In the rows, 128 means zero.
One turn moves each row of this set onto another row. After a few examples, where does it send each row asked below?
dopo: [117 118 120 140  97 156 124 139 116 138 107 117  82 166 121 154  90 128
 115 136 151 125 109 119 128 122 166 136 119 134 151 126 145 148 129]
loza: [115 113 145 110  59 124 105 126 119 130 105 115 133 137 118 112 168 117
 120 151 116 137 135 105 125 132 150 127 125 173 123 109 114 149 110]
las: [138 127  86 131 143 119 103 113 165 150 118 134 114 117 155 160 105 138
 116 127 157 110 152 100 112 132 167 129 157 154 122 166  97 137 133]
Rabal: [142 128  83 130 110 110 123  92 164 144 130 121  97 132 167 130 124 148
 133 134 170 146 157 104 121 134 174 110 157 149  96 152  92 119 134]
rogu: [121 127 109 186  89 133 111 111 197 155 104 125 103 136 144 132 184 131
 115 110 138 152 178 118 113 142 128 123 137 161 117 142 115 148 122]
fip: [122 126 105 111  96  90 102  90 202 131 104 123 127 139 152 131 128 140
 106 133 166 145 138 102 115 127 163 151 151 148 132 139  98 165 122]
ralo: [133 132 139 140  79 140 107 122 161 156 109 121 141 140 124 132 147 128
 118 125 154 120 156 102 124 121 116 122 135 120 129 158 173  94 125]
fuleg: [130 104 152 156 100 127 109 109 156 133 112 132 103 109 159 137 166 136
 107 137 146 140 149 116 114  88 152  92 135 146 111 154  65 126 128]
bir: [121 116 112 123  86 142 107 154 100 135 109 113 131 127 106 142 159 129
 122 132 107 108 146 115 126 134 165 112 139 181 134 134 108 142 117]
Zoze: [127 113 126 141  73 134 119 137  92 138 106 113 112 118 126 115 156 123
 134 150 120 122 148 124 119 138 165 103 114 175 106 132 111 124 133]
mikat: [119 130 110 175  90 153 109 126 116 130 116 123 111 138 151 136  63 129
 118 118 166 136 148 105 120 154 132 130 130 154 124 140  97 125 113]
Pim: [121 125 142 150  86 122 107 110 171 135 117 117 128 104 160 134 173 131
  96 127 140 152 148 114 129  82 154 113 144 145 131 145  66 153 123]
mun: [120 137  97 163 110 154  92 129 190 150 126 142 102 140 136 134 180 134
 126 100 128 126 169 120 131 143 128 114 153 158 115 139 110 148 132]
lofeg: [109 141 101 169  49 138 126 125 137 121 126 113  99 151 148 123  87 145
 127 121 161 165 147  96 116 152 137 122 151 135 129 126  95 129 107]
notof: [121 127 130 145  57 129 129 137 110 137 102 105 125 108 123 137 167 116
 124 153 101 151 143 106 107 133 162 127 132 159 123 126 112 136 113]
Zivo: [102 113 133 145 116 124 103 133 164 146 131 134 107 102 150 137 154 131
  89 138 142 110 154 105 112  90 142  96 135 148 140 153  81 163 134]
zeg: [114 138 109 138  84 138 100 128 150 134 113 120 126 120 107 151 158 138
 110 126 157 140 151 142 118 130 125 142 120 110 124 160 163 109 139]
muf: [110 108 119 161 103 119 115 126 149 129 120 128  97 119 104 136 102 134
 127 109 152 168 147 123 119 125 220 144 142 171 125 161 121 124 125]
nukom: [113 122 120 157  96 149 104 111 211 135 110 144 101 156 130 133 188 133
 119 120 133 143 144 125 123 139 120 126 138 163 105 123 105 146 125]
Geka: [141 125 135 141  73 152 115 125 111 131 106 120  75 167 134 146 108 131
 141 128 143 157 116 107 128 123 172 132 145 108 134 121 138 125 118]
Buka: [111 141 103 150  83 163  99 144 138 106 122 138 109 153 133 137  75 145
 130 110 149 121 120 115 131 150 139 129 153 140 131 128  84 131 124]
satef: [108 121 136 142  93 125 111 112 156 124 139 139  97 122 114 116 109 122
 140 122 145 185 127 117 133 125 208 152 144 156 103 135 119 121 129]
pipab: [105  97 134 148 108 126 123 136 167 135 126 143  92 142 100 122  92 136
 132 120 149 130 132 104 119 121 209 120 147 180 129 153 128 119 128]
pipap: [121 131 105 109 119 112  96 114 200 128 116 151 109 136 149 127 112 143
 127 139 152  98 119 109 114 128 163 130 153 141 120 143  96 150 151]
mif: [117 122 125 174 113 141  83 119 200 149  98 149 110 133 139 131 168 119
 113 111 134 117 162 125 113 140 119 134 125 163 119 141 117 158 134]
vovas: [123 131 113 134  71 142 124 127 171 145 111 105 142 156 107 138 158 149
 111 118 159 121 150 120 135 119 128 114 139 134 139 157 163 101 126]
dut: [114 122 116 138  84 143 121 124 164 133 104 115 128 145 102 142 152 145
 107 133 166 119 137 146 124 123 126 123 109 135 123 158 161  98 143]
tem: [128 116 119 178 118 158 112 111 185 157 113 143  96 144 144 137 170 123
 121 121 138 130 162 117 121 142 119 109 129 174  94 140 111 125 128]
bosap: [123 136 119 139  64 143 122 135 133 139 110 103  97 174 132 123 101 133
 127 119 149 132 114 116 145 116 176 133 137 126 162 118 146 158 131]
boled: [127 120 112 145  84 136 102 132  94 139 108 112  72 154 131 142 102 134
 125 120 158 148 142 119 122 131 174 135 127 117 149 135 147 150 123]
zepid: [ 99 114 134 130  95 117 107 132 171 144 145 138 109 143 107 107  99 126
 128 111 147 144 143  82 133 120 200 133 163 171 144 140 137 142 115]
lin: [107 117 134 155  62 141 119 118 155 108  99 130 109 166 135 137  79 138
 112 134 162 150 119  97 107 148 125 139 136 147 131 119  93 132  99]
pobin: [114 120 142 132  65 125 105 155 126 136  95 125 128 121 118 113 152 119
 128 147 101  94 134 106 107 130 158 117 129 163 140 128 121 152 130]
taf: [136 123 116 143  99 104 142  86 196 140 101 123 109 128 164 146 121 134
 118 156 157 156 129  93  96 126 163 135 147 143 105 144  95 124 125]
Vip: [105 120 143 128 101 131 107 116 178 135 136 132 120 119 154 120 163 128
  95 141 144 125 131 114 136  83 140 103 134 153 124 131  72 159 136]
kek: [125 137 127 119  87 148  93 118 148 138 127 132 128 138 116 140 159 131
 122 128 153 140 147 118 132 128 113 132 134 110 111 146 164  95 128]
zunav: [105 121 156 146  98 120 108 118 169 144 134 144 113 118 120 116  93 104
 127 127 139 165 131  85 122 120 192 159 147 158 125 137 136 136 117]
Peb: [143 122 147 150  73 143 112 116 120 145  86 106 107 166 142 138  96 117
 122 120 152 147 122 104 135 116 168 148 130 129 154 125 146 144 111]
mufu: [105 131 117 158  60 128  85 133 149 108  96 128 119 150 136 120  77 144
 115 105 163 128 139 113 113 150 138 145 139 140 154 134  98 157 115]
rudas: [116 106 123 135 110 128 101 126 148 134 137 132  94 116 144 142 172 149
 103 128 148 131 162 112 121  94 152  82 149 148 124 154  67 142 124]

mif moves to nukom
fip moves to taf
zeg moves to dut
And these:
notof moves to Zoze
muf moves to pipab
mufu moves to lin
Peb moves to Geka
Pim moves to fuleg

One turn moves each row of this set onto another row. After a few examples, where does it send each row asked below?
suno: [ 96 108  99 167 159 156 108 146 128 116 111 154 129 102]
ruki: [113 108 102 166 133 138 144 147 104  99  83 148 131 107]
mego: [126 156 125 132 109 130 113 139 166 116 165 145 123  85]
Tuvop: [ 97 124  94 155  81 112 133 147 142  92 122 135 159  95]
Zas: [117 140 106 129 151 130 143 163 103 141 121 146 139  92]
nezur: [106 147 122 119 122 137 125 128 142 123 159 166 121  67]
nolab: [105 144 112 123 144 138  99 127 147 116 137 140 121  62]
tomo: [133 123 126 155 117 109 123 122 172 104 145 177 129 107]
kato: [ 94 131 117 123 135 141 140 126 113 117 130 174 122  64]
tenis: [105 132 103 147 126 133 113 169 103 140 119 147 155 111]
bifem: [129 114 103 183 121 130 130 156 128  93  92 127 130 125]
dov: [115 126 123 184 108 144 148 151 127  79 104 131 110 114]
buled: [145 135 100 148  89 142 138 159 170 118 115 133 113  93]
tubiv: [105 133 106 114 135 140 123 143 128 119 109 147 118  51]
Geze: [129 131 108 143 109 129 130 157 153  99  92 101 137  87]
nuro: [ 95 117 101 167 140 131 111 148 132  99 100 107 135  87]
tere: [122 147 118 143 141 149  92 124 166 113 152 143 124  93]
Nipa: [120 141 126 132 148 119 122 155  96 135 123 148 142 112]
guro: [127 122 104 142  84 109 151 133 160  87 129 151 147  98]
muzi: [110 124 109 152  73 121 129 138 135  82 116 131 142 120]
bof: [114 153 152 118 137 148 137 128 121  89 126 162 120  97]
gar: [ 92 123  86 161  90 131 131 154 110 105 118 126 136 113]
bizo: [142 146 129 155 125 155 109 133 166  98 141 138 129 123]
goz: [119 126 124 130 153 167 124 142 125 114 112 176 132 109]
morep: [139 148 123 155 104 123 108 150 170 104 148 122 127 108]
putim: [136 140 136 169 113 149 133 142 149  78 120 126 124 129]
Gur: [100 156 137 150 115 130 134 122 136  88 149 150  93  87]
kiteg: [ 98 114 109 140 139 141 148 135  98 106  98 167 127  82]
Mimob: [107 113 105 173 110 147 151 160 116 100  97 150  99  90]
Mir: [138 132 111 177 108 122 114 156 155  94 119 114 129 125]
Nez: [133 122 122 146  82 119 127 129 165  89 125 159 139 119]
kuzar: [140 121 111 146 109 104 153 122 160 100 146 172 123 105]
seni: [123 140 137 140 156 100 131 131 108 120 140 153 120 107]
tob: [109 118  99 136 121 147 145 157 118 118  93 157 109  65]
Zolet: [120 142 107 168  95 137 134 138 162 114 149 154  87  91]
vef: [100 128  82 150 120 138 138 167  98 136 119 141 134 107]
turi: [ 89 125  87 163  98 127 116 162 121 119 121 138 160 103]
sile: [131 128 124 152 140  97 142 118 136 111 153 169 110 106]
vukog: [118 145 132 131 166 105 137 141 122 125 134 149 134  80]
lako: [119 137 133 152 153  98 126 123 151 113 150 166 124  87]

Zas moves to muzi
seni moves to turi
Zolet moves to goz
And these:
tubiv moves to dov
bifem moves to mego

